Some points, one per row:
62/-17/81/-40/72/4/64/-37/-91/-2/110/86/-27/76/-23/2/21/29/-65/-2/-6/-42/-55/-12/-55/64/-12/-32/-55/8/-13/-28
-26/2/-52/-8/-10/-15/-23/36/71/33/-14/-44/16/11/10/2/37/29/42/5/-17/103/21/-54/-24/-59/10/10/18/-34/-63/-3
-33/17/-1/-58/38/12/-26/23/15/24/-24/-22/42/-5/-39/-40/-7/-6/-5/17/-5/-15/45/-24/8/-8/-11/11/22/-23/37/-22
-56/52/-43/-31/-37/22/-41/46/64/11/-1/-48/55/-66/-80/9/-18/-10/25/8/-22/10/53/-10/3/-35/-34/27/23/-17/79/3
43/-15/49/66/-68/-49/23/-41/-69/-24/-43/79/32/-22/52/0/-10/-10/-62/6/42/-56/64/20/-34/69/51/-83/-1/46/-89/-28
-81/34/-26/-54/-31/24/-33/4/48/14/5/-43/35/-14/-10/-1/14/2/37/-22/11/-8/19/34/8/-69/-27/5/7/-34/41/34
-46/27/89/84/-35/-17/80/-55/-87/6/-28/70/2/-19/60/0/-36/-15/16/-4/-28/67/-77/-28/4/6/18/14/55/37/-5/82
39/-10/-43/-26/66/0/-36/73/24/17/-48/-26/-27/45/-1/30/6/9/50/14/36/93/-15/-60/5/-63/-13/22/62/54/-84/-28
-2/-2/-53/-7/16/15/0/71/60/0/-57/-57/-17/2/54/-24/4/31/25/6/-24/127/13/-29/0/-55/-16/9/33/63/-93/-44
-26/14/-60/-5/-21/16/-41/-17/57/7/-25/-47/42/-43/-27/-17/16/12/17/36/8/-33/2/-15/0/-77/-2/19/0/-20/33/86
-13/-9/-39/-25/-25/-2/-47/22/48/27/35/-60/-13/-22/-29/-20/11/-18/22/21/6/-11/-19/38/13/-53/-16/-21/-41/-29/48/15
-50/12/-60/-5/-25/2/-49/26/59/15/38/-36/-25/-23/-51/-21/-6/6/30/-6/8/-18/0/-31/48/-36/-3/-4/-39/-7/24/9
-5/24/-35/-37/-13/29/-21/31/36/-12/20/-31/4/-45/-59/1/-21/31/31/-18/-27/29/28/-42/17/-29/-17/-12/-45/-26/38/3
-30/58/-38/8/-13/14/-21/26/38/13/-40/-37/7/-43/-19/18/-1/17/22/1/-21/23/-7/-39/44/-54/-44/11/-43/-18/58/-2
-47/27/-47/-35/-36/9/-44/9/60/19/-22/-66/47/-29/-33/9/25/-9/46/6/-30/-46/25/6/-7/-37/9/13/-14/-6/13/60
-34/20/-23/-17/-28/22/-42/-26/70/10/-15/-51/13/-54/-4/-6/6/-53/23/18/-40/2/47/-36/-17/-35/-32/21/-19/-6/20/42
63/-10/-29/63/25/7/-33/94/60/-12/-73/-32/-9/12/31/2/10/-13/2/-45/48/69/29/8/-34/-46/-9/31/19/-49/-76/-81
-19/17/38/-61/33/-13/-6/5/31/28/41/47/-9/-12/61/14/-62/8/43/-28/2/20/75/-44/-2/-23/17/-52/96/-69/64/-6
Here are 10 more points, each followed by its number:
46/-47/100/-45/27/10/63/-74/-75/-7/90/76/-31/46/17/10/22/2/-113/10/24/-32/-108/-15/-14/70/-7/10/-13/11/-8/-47 0
-26/28/-29/-34/-34/25/-49/-17/53/-2/-19/-54/-14/-60/-45/11/-1/10/29/12/-22/22/11/-27/12/-56/-19/-2/-25/-19/29/5 1
33/1/91/-73/33/-7/52/-69/-87/2/108/103/-49/32/22/-25/-7/22/-82/2/-17/-12/-32/7/-30/82/-26/18/-45/19/-50/-58 2
76/-41/-27/54/48/-9/-61/100/4/-13/-39/-37/-42/45/39/39/-3/-37/15/-13/12/117/-22/-6/-14/-22/35/-22/65/-8/-63/-22 3
-54/12/-18/-39/-7/20/-38/82/45/1/6/-50/46/-64/-70/0/-17/-6/20/11/-13/-38/44/-5/18/8/-34/29/11/-36/44/-18 4
-62/-15/25/-37/55/28/69/-4/-38/45/31/31/-38/-9/68/-3/-58/-28/30/6/38/-32/48/-42/-19/35/-8/-54/104/-98/17/-14 5
49/-73/64/4/8/-53/13/-26/-60/44/103/52/-30/65/-31/-4/19/15/-104/29/73/-48/-27/-34/-26/104/-7/1/48/60/-90/-39 6
-61/5/-57/-35/-9/-6/-55/39/12/37/24/-76/1/-8/-23/-6/-11/3/26/-9/9/-57/33/-3/37/-37/-16/28/27/-2/48/-27 7
-64/13/-54/-24/11/-26/-55/71/42/59/-14/-87/-1/-22/-29/-3/-1/-12/46/-15/-23/-40/39/18/2/-41/-12/15/2/-8/46/17 8
58/-57/-34/93/-54/21/95/-55/-112/-114/-60/86/-24/37/101/-26/-22/-63/-19/21/3/-56/-55/108/-3/111/32/35/-70/35/-93/27 9
Which three of these numbered points are nearest to each point below, looking only along the 4 directions in which the first points spread most? Their numbers follow each, nearest first.
-47/29/1/-21/-42/9/-57/-6/49/13/-6/-38/40/-33/-31/-4/10/-22/40/-2/5/27/11/-12/25/-67/-27/-9/-53/-8/32/24 > 1 8 7
52/-17/104/-32/8/2/38/-54/-61/-23/50/127/-55/83/18/3/-6/5/-71/-5/12/-6/-76/-33/2/48/-41/-1/-9/43/-38/-33 > 2 0 6
75/-11/95/-33/15/15/66/-46/-82/-20/103/87/-102/67/-3/0/9/23/-100/-34/-24/-35/-68/14/-2/59/20/-23/-3/38/-19/-19 > 2 0 6
119/14/-40/16/46/-90/-48/22/59/-24/-43/-12/10/45/-21/15/5/-19/8/-6/-36/14/40/-54/27/-30/-37/8/-32/47/59/-57 > 7 1 4
-80/17/87/47/-34/-3/98/-36/-111/8/-8/63/-5/-48/63/-27/-2/-18/57/-22/-11/24/-75/-43/-5/-39/43/28/49/26/33/79 > 5 0 9
-80/-7/-40/-29/-30/31/-28/-32/39/-16/-10/-43/20/-67/-39/0/2/-2/30/14/-6/30/46/-28/-14/-57/-27/-19/-31/6/37/14 > 1 8 7
50/-38/69/-8/3/-17/44/-60/-94/-11/72/97/-16/33/23/19/-2/-14/-127/43/12/-6/-55/-19/26/53/-30/12/50/0/-64/-4 > 0 2 6
76/45/-22/44/33/-10/35/-7/19/-39/-69/-31/59/39/36/21/-2/-8/4/-44/49/105/9/-65/15/-27/-38/-23/-14/15/-92/-19 > 3 5 1
-45/15/-50/9/-8/9/-14/2/52/29/-22/-45/45/-51/16/-18/-13/28/42/15/10/97/-15/-60/34/-88/-1/15/-23/10/-51/-14 > 1 8 7
44/12/-17/83/43/10/-30/-10/21/-12/-46/-81/44/-18/88/28/-9/2/17/-22/58/88/49/-26/6/-34/-20/-8/-13/46/-81/-22 > 3 1 8
52/-109/-40/97/7/-33/83/-61/-99/-48/-37/74/-12/59/51/-19/1/-56/62/-5/46/-80/-45/87/-8/93/73/0/-53/22/-76/-41 > 9 6 0
